In the rows, zero is written as 128.
Each run below is a few steps of one of 7 hidden systems, one row a step.
run 1, z_390:
[[182 138 108 139 137 167  97 142 140 127 155 164 156  97 113 108 122 128
  119 150 153  94]
 [ 98  81 136 121 127 139 138 169 145 146 155 146  97  96 134 102 173 126
  110 162 114 129]
 [135 142 116 110 106 116 101 162 100 104 116 107  69 134  81 142 144 110
  129 136 167 155]
 [152  93 128 153 127 160 102  71 110 147 111  62 121 106 130 118 118 116
  120 143 119 160]
 [ 74 114 152 142 118  91 141  94 146 120  94 160 102 130 109 132 106 129
  151  91  84 169]
 [186 165 130 134 139 147  99 109 139 123 119 180 159 155 117 151  70 147
  133 105 163 152]
 [121 103 174 115 160 165 159 127 149 170 155 163 156 107 200 126 141 168
  108 136 119 139]
 [ 98 178 147  68 131  98 153 190  99  99 127 141 101 131 138 162 159 152
  141 105 167 112]
 [183 147 109 120 141 160 110 120  81 130 119  40 154  84 146 121 135 138
  125 140 158  64]]
run 2, z_250 (9 x 22):
[[122 137 131 143 118  99 134 108 130 119 127 138 120 139 110 129 126 107
  131 121 107 164]
 [136 113 121 149 142 136 113 106 138 117 132 127 157 152 128 142 116 135
  144 118 122 146]
 [137 109 148 128 143 124 138 126 144 154 113 147 140 130 146 119 118 152
  122 115 108 126]
 [127 144 134  98 130 128 140 121 130 140 133 143 123 154 140 150 115 125
  105 110 146 123]
 [119 132 127 121 129 146 144 133 117 135 140  96 145 135 167 135 137 131
  122 145 140 115]
 [116 155 137 125 121  96 157 144 121 125 132 126 128 116 138 113 152 122
  125 133 111 116]
 [144 149 101 135 127 113 121 123 120 103 146 119 142 136 105 132 136 106
  133 125 131 107]
 [127  97 108 151 127 136 116 137 143 127 130 121 141 117 116 105 135 130
  140 141 107  97]
 [130 118 122 129 114 115 120 151 150 136 115 163 103 144  97 115 117 119
  119 131 124 132]]
run 3, z_688:
[[124 134 121  97 125 124 120 136 126 120 124 137 103 163 109 161 118 122
  118 108 157 134]
 [140 130 127 136 129 154 133 113 118 148 122  86 154 135 168 124 113 135
  124 146 133 122]
 [ 84 139 143 122 119  87 162 134 129 123 121 136 117 129 133 123 142 124
  136 115  99 126]
 [158 166 111 128 132 132 111 114 124 105 138 147 153 135 108 145 107 121
  135 110 152 109]
 [130  92 124 147 137 141 135 135 142 149 142 118 151 108 147  98 148 134
  123 149  98 101]
 [110 131 122 107 117 100 128 169 135 113 135 157  91 148  95 136 146 117
  123 122 137 131]
 [172 139 109 134 125 163 104 110 114 133 137  92 145 133 131 131 112 114
  112 152 159 133]
 [ 80  96 141 144 120 112 150 131 128 133 122 101 113 119 145 109 156 126
  141 143  88 148]
 [143 163 123 125 122 105 113 118 123  96 114 154 120 155  88 155 103 120
  144  98 147 156]]
run 4, z_183:
[[124 145 146  79 151 153 146 137 132 144 141 155 145 167 177 176 110 156
  107 104 171 114]
 [135 163 144 100 144 130 163 158  95 141 133  76 162 127 197 134 156 154
  121 137 148  86]
 [ 89 176 119 101 112  92 159 140  90 102 120  80 114 100 130 129 156 114
  137 117 127  52]
 [140 153  70 151 103 128  99 128 118  88 128 101 141 102  76 109 120  96
  147 140 134  43]
 [140 107  90 173  95 120 106 170 162 134 136 164 115 110  72  62 137  91
  123 177  99 106]
 [140 105 109 130 109 128  96 155 154 122 164 191  77 162  65 129 142  84
   97 156 147 201]
 [166  76 134 146 151 151 101 122 122 134 166 106 125 165 135 149 162 121
  117 156 138 252]
 [ 90  80 178 136 150  94 152  85 111 134 100  80 114 151 159 154 151 150
  152  96  81 228]
 [112 125 149 127 154 118 137  21 122 126  76 101 154 149 146 181  63 155
  153  47 105 131]]
run 5, z_250, 9 rows:
[[133 121 136 128 124 154 136 124 106 143 163  84 114 110 158 121 170 101
   96 174 139 177]
 [ 94 127 145 128 138  74 146 145 103  90 133 110 111 121 118 140 184 133
  165 105 103 167]
 [187 148 113 149 146  95 104 105 104 100  92  92 161 137  96 137 110 143
  164  86 118 108]
 [111  91 117 142 131 150 123  78 164 149 106 149 140  98 118 109  81 134
  127 106  93  52]
 [ 96 146 122 112  99 162 129 170 171 142 126 214 118 165 134 133  76 136
  113 147 168 112]
 [166 137 136 119 119 179 126 146 118 165 169 114 120 129 170 118 148 108
   72 198 170 183]
 [ 81 104 157 106 143  88 161 137  99 110 164  96  87 106 141 143 221 118
  133 126 105 189]
 [167 162 120 138 150  61 114 136  77  72  91  70 150 154  93 156 147 153
  189  73 122 134]
 [154 106 111 165 139 128 115  50 139 139  80  99 165  82 108  97  75 135
  143  89  72  38]]
run 6, z_390, 9 rows:
[[114 144 140 131 115 118 149  96 109 143  82  76 128 128 154 123 101 134
  135 119 113 115]
 [105 170 128 146 113 114 145  93 138 113 112 152 158 121 130 123  88 122
  150 112 110 100]
 [144 148 119 149 133 143 125 143 155 118 160 183 180 119 135 114 120 138
  139 141 129 105]
 [136 119 126 113 140 127 139 179 139 134 176 161 128 117 131 113 177 129
  108 154 133 120]
 [131 114 110  98 129 131 115 164 104 116 146  88  88 131 109 141 174 112
  114 142 158 119]
 [127  92 113 138 119 125 112 109 105 133  99  47 100 126 113 117 133 115
  131 136 115 130]
 [108 123 124 157 102 101 127  78 141 129  87 124 111 140  96 117  86 102
  136 111  89 143]
 [138 139 124 160 121 146 112  96 165 126 129 191 160 156 118 132  70 127
  134 122 127 161]
 [134 123 158 127 148 146 145 151 154 147 164 192 156 145 170 133 137 156
  117 139 133 180]]
run 7, z_237 (9 x 22):
[[141 131 117 130 136 147 111 102  95 106 146  79 127  66 120 124 158 117
  136 138 135 109]
 [ 92 102 129 143 123  92 125 148 134 105 117 141 100  94  89 106 156 129
  156 119  89 123]
 [168 124 109 133 119 133  81 118 135 123 103 151 101 128  63 127  95 114
  122 114 145 131]
 [113  62 132 150 131 174 113  96 154 155 138 127 117 117 136 119 123 123
  113 149 111 168]
 [103 143 161 123 117 119 133 154 136 124 115 174 108 155 137 143 115 145
  140 128 143 208]
 [184 159 150 114 155 152 117  84  95 132 125 105 152 115 152 156 116 143
  119 110 159 161]
 [ 79 112 166 117 155 112 167 110 127 129 125 125 147  95 173 133 148 165
  151  95  90 108]
 [138 180 128 106 122 115 127 164 127 114  87 165 131 125 114 131  91 162
  148  98 154  62]
 [144 113 110 122 127 185 122 110 136 159 148 116 139  73 145  99 123 114
   89 158 136  48]]
run 8, z_238, 9 rows:
[[153 132 115 105 156 168 120 116 122 117 196 136 152  90 139 145 161 121
  101 134 159  88]
 [118 113 118 131 122 121 114 205 108 107 112  87 115 101 120 104 170 154
  166 150 134  98]
 [171 142 122 130 108  89 127 117 120 148 110 118  85  97  80  89 136  81
   88 138 106 121]
 [ 86  84  86 148 115 166  97  75 140  99 159 112 118 115  90 142 122  88
  138 136 125 118]
 [ 97 104 133 169  98 120 106 162 152 117  84 155 111 152 107 109 102 149
  178 144 111 188]
 [168 131 156 122 136 137 127  86 141 161 138 177 114 146 128 141 104 112
   81 121 135 213]
 [ 85 105 147  94 154 174 126 112 112 108 151 110 130 144 170 197 135 162
  146 106 169 162]
 [137 173 173 100 135  85 154 162  96 136  57 110 124 131 159 136 114 184
  151  90 135 128]
 [159 172 143  99 149 128 157  59 116 147 132 130 156  85 152 131 109 118
   88  91 121  56]]
run 9, z_183:
[[102 108 121 108 117 131 135 117 135 134 146 123  97 165 126 149 132  98
   96 135 136 155]
 [128 131 121 150 128 135 128 115 121 120 136  98 158 170 150 143 122 127
  141 139 130 166]
 [120 137 147 140 135  91 160  99 130 134 125 126 144 130 146 119 135 127
  129 110  85 140]
 [108 126 120 115 143 129 131  96 140 112 137 151 144 138 122 156 112 132
  136  88 125  94]
 [152 120 120 131 140 138 130 156 144 146 125 136 166 148 147 117 116 152
  126 130 125  85]
 [118 146 132  95 119 109 156 158 133 150 135 141 105 136 136 122 143 116
   96 133 134  98]
 [126 146 100 114 122 144 117 136 109 106 159  99 131 141 125 149 142 106
  123 145 165 114]
 [134 128 119 158 118 104 132 151 114 118 131  84 142 120 125  98 160 119
  144 156 105 130]
 [114 124 115 135 117  91 124 105 133 109 125 137  98 127  75 128 131  94
  128 110 105 134]]
run 10, z_238, 9 rows:
[[149  59 152 133 156 171 103  92 132 158 129 116 116  95 140 131 133 150
  118 129 120 182]
 [ 66 130 160  78 122 127 135 148 122 116 112 165  65 115 121 164 132 149
  136 100 156 147]
 [182 172 137 123 125 150 104 104  99 139  75  98 135 126 137 141  68 149
  127 116 169 129]
 [ 79 132 166 131 139 146 166  82 125 137 136 129 149  56 184 116 134 144
  135 125  96 109]
 [132 196 120 117 123 114 119 173 130  83 135 196 142 109  99 131 122 143
  155 111 162  84]
 [215 106 123 158 151 168  97 134 124 158 133 102 168  84 142  85 136 146
  117 162 127 112]
 [ 70  99 135 103 124 119 146 163 130 119 170 149  73  69 111 112 200 109
  115 146 118 114]
 [181 152  86 130 101 124  70 151 100  97  98  97  91 148  51 130 108 103
  136 138 176 130]
 [108  63 142 171 121 143 125  57 130 158 107  70 112  87 137  96 124 111
  127 148  69 177]]
run 11, z_302:
[[142 160 160 134 149 108 139 128 123 124  81 142 169 135 155 138  94 187
  169  85 121 127]
 [124 161 150  98 149 114 169  91 134 143 134 160 154  99 154 136 117 138
  107  86 113  55]
 [ 96 154 107  99 123 168 131 163 131 109 143 146 151 122 149 141 114 145
  137 132 173  35]
 [168 165 122 132 116 155 118 172 107 135 131 116 134  56 138  81 143 132
  121 177 154  79]
 [110 130 110 107 106 142 121 124  98 110 167  97  72  66  97 119 182  75
  100 162 146 117]
 [128  96  93 153 103 146  63 143 108  83 116  85  85 121  62 128 138 114
  166 150 150 163]
 [152  72 140 175 126 101  99 102 144 137 100 138  94  97  69  90 133 117
  137 124  70 197]
 [ 88  76 139 125 130 120 120  90 172 134 134 194  90 182  97 164 106 114
  114  96 109 203]
 [141 108 164 144 152 157 122 122 159 155 102 170 170 186 173 154  70 187
  151 110 137 204]]
run 12, z_302:
[[154 142 118 100 135 136 124 137 117 126 159 136 117 112 119 135 148 114
   99 131 156 106]
 [126  97 116 124 125 157 108 143 111 126 125  81 113 112 128 126 145 132
  134 148 145 116]
 [128 129 131 135 106 101 121 143 116 128  98 110  87 111  98 104 138 115
  131 138 116 146]
 [127 117 115 143 114 128 110  83 139 121 128 134 111 137  90 135 105  97
  121 121 120 149]
 [103  92 131 160 129 140 119 126 157 126 130 156 145 142 130 127 119 142
  152 133 106 161]
 [148 141 156 120 142 113 141 143 141 142 133 179 136 145 140 133 129 142
  117 118 127 173]
 [134 125 144  98 156 149 140 100 118 142 140 114 146 144 169 165 127 144
  112 108 146 136]
 [105 141 144 113 133 115 150 150 107 124  95  91 140 130 164 134 129 163
  154 113 128  98]
 [144 179 122 117 119 101 142 116 115 126 105 125 131 110 114 118 111 118
  121 109 125  67]]
run 13, z_688, 9 rows:
[[152 122 115 128 134 145 124 156 151 153 114 143 158 138 137 111 101 151
  124 130 130  55]
 [106 139 126  99 108 125 158 168 144 155 150 157 101 120 136 108 147 104
   85 154 131  89]
 [124 174 106 119 107 150 119 157 105  95 167 114 124 125 126 138 151 102
  126 167 178 130]
 [155 135 125 164 120 112 122 138  97 119 131  67 138 100 129  92 169 114
  142 168 111 159]
 [121 107 122 145 121  90 107  92 120  99 115 121  87 109  60 127 140 100
  145 103  96 163]
 [148  83 108 163 126 166  76  88 150 125 101 141 137 146  96 137  72 138
  150 116 128 154]
 [108  73 159 134 131 141 143 133 174 184 109 171 121 162 160 118 101 151
  108 133 104 170]
 [110 154 159  72 142 135 152 130 129 135 147 169 116 174 166 185 121 141
  101 102 172 168]
 [143 161 149 106 161 141 157 123  90 133 136  67 184 130 210 154 144 165
  133 119 150 110]]
run 14, z_237:
[[108 130 136 137 132 122 150 109 152 136 121 154 158 129 146 124 104 140
  135 111 101 101]
 [126 148 117 118 125 150 128 148 146 129 139 169 149 141 140 134 104 138
  127 132 154  91]
 [140 126 125 113 134 157 135 157 126 143 161 121 137 117 158 118 154 128
  103 161 149 108]
 [113 141 132 101 122  99 149 166 105 122 142 106  98 129 130 129 175 116
  113 137 135 128]
 [147 139 109 128 121 101 116 123  93 108 105  64 113 127 100 129 140 110
  137 121 131 115]
 [116 102 111 169 115 106 124  96 140 123 109 109 130 117  99 100 119 107
  144 125  77 113]
 [116 118 105 157 107 132 106 121 168 118 128 187 130 156  87 126  87 110
  140 128 122 140]
 [160 100 125 143 138 179 101 124 152 145 161 159 148 149 139 134 115 131
  108 157 148 178]
 [122 116 170 104 153 123 156 146 128 146 152 143 121 150 171 148 162 146
  110 129 132 202]]

Name the system that made each run.
run 15, 2 rows:
[[ 71 186 124 135  99  91 143 140 112  72 113 133 129 140 115 143 119 124
  174 113 132 124]
 [200 163 119 170 135 128 117  92 136 133 133 142 188 105 123  95 103 120
  129 133 109 111]]
	z_688
run 16, 2 rows:
[[136 163 112 134  98 149 138 160 128 137 151 121 147 146 157 108 128 107
  109 185 152 122]
 [119 124 127 137 121 103 146 142 126 125 170 125 114 109 122 104 184  91
  112 161 103 154]]
	z_250
run 17 (2 x 22):
[[ 64 136 116 137  93  96 138 155 140 101 124 156  98 129  97 117 133 105
  150 135 111 123]
 [194 145  97 158 122 151  84 126 123 118 141 124 149 136  98 120 116 107
  125 160 155 150]]
	z_390
run 18, 2 rows:
[[120 137 145 101 125 115 148 127 119 151 103 115 105 127 142 130 119 131
  108 115 130 115]
 [102 148 122 126 109 141 132 116 116 119 110 102 129 119 140 130 105 125
  139 131 137  98]]
	z_237
run 19:
[[ 97  98 138 146 151 116 152  91 135 123 155 118 160 106 153 124 159 130
  140 115  77 126]
 [141 157 129 118 142  88 137 162 139 112 116 173 151 169 115 142 120 154
  147  91 130 104]]
	z_250
run 20 (2 x 22):
[[153 137 123 139 140 104 111 181 121 102 108 130 150 156 116 133 133 166
  171 113 136 126]
 [177 116 136 116 151 110 138  98 134 168 126 127 129 105 124 111 133 119
   85 109 101  96]]
	z_302
run 21 (2 x 22):
[[162 112 108 147 116 112 109 153 135 145  88 108 118 136  97  94 115 125
  127 138 113  99]
 [106 110 113 139 104 134 135  94 152 146 136 144 105 140 112 116 110  83
   94 143 110 132]]
	z_237
run 22 (2 x 22):
[[110 116 136 125 133 111 150 150 134 133 151 131 130 144 147 128 160 129
  123 137 115 147]
 [151 146 121 113 139 111 123 125 108 112 137 113 132 150 117 154 140 121
  126 109 145 132]]
	z_688
run 23 (2 x 22):
[[104 102 136 139 131 138 133 163 135 126 140 133 132 106 145 112 155 147
  143 153 119 127]
 [149 151 124 114 120 101 124 150 110 117 129 124  97 121  99 126 150 111
  117 129 141 135]]
	z_390
run 24:
[[105 143 154 153  98 106 153 152 145 141 135 174 112 119 139  91 140 112
  122 168 103 197]
 [154 162 122 105 139 137 104  94 104  91 157 137 121 144 102 183 127 109
  121 105 178 174]]
	z_237
run 25:
[[130 109 100 156 109 170 108 103 142 138 146 121 133 106 117 102 113  96
  113 167 126 111]
 [ 89 104 129 155 106 117 124 154 150 115 137 161 103 134 107 110 143 116
  143 151 108 177]]
	z_390
run 26:
[[104 138 117 126 117 152 115 145 140 109 139 168 125  84 112 119 121 133
  143 135 144  84]
 [152 121 123 139 121 145 106 177 129 129 136 141 121  90 112  92 147 136
  131 168 138 123]]
	z_390
run 27 (2 x 22):
[[142 133 115 119 143 104 141 119 109 114 184  97 132 111 119 126 195  91
  105 134 116 113]
 [ 91  85  94 145 127 107 114 141 126  87 134  90 120 148  90 138 159 120
  167 123 108 116]]
	z_183
run 28 (2 x 22):
[[143 132 127 111 132 118 109 157 130 115 118 151 113 160 101 151 123 140
  133 111 154 148]
 [159 111 141 119 141 154 128 112 121 165 123  99 132 127 161 126 121 138
  101 138 136 139]]
	z_390
run 29:
[[107 144 148 119 122 141 146  96 128 140 126 138 130 129 158 141 104 129
  118 123 133 147]
 [117 153 143 127 136 131 133 135 119 110 128 140 155 127 149 144 125 157
  157 118 140 135]]
	z_390
run 30 (2 x 22):
[[125  97 126 109 135  96 148 171 143 153 137 129 108 158 125 116 165 123
  102 130 110 114]
 [133 150 102 102 117 135 118 118 110 116 140 102 111 160 113 158 124  94
  103 129 169 115]]
	z_688
run 31, 2 rows:
[[133 115 153 128 128 128 127 133 137 145 118 155 109 105 127 114 131 140
  121 129 119 159]
 [134 132 135 108 137 136 118 110 118 117 135 130 116 139 122 159 124 130
  124 107 152 155]]
	z_250
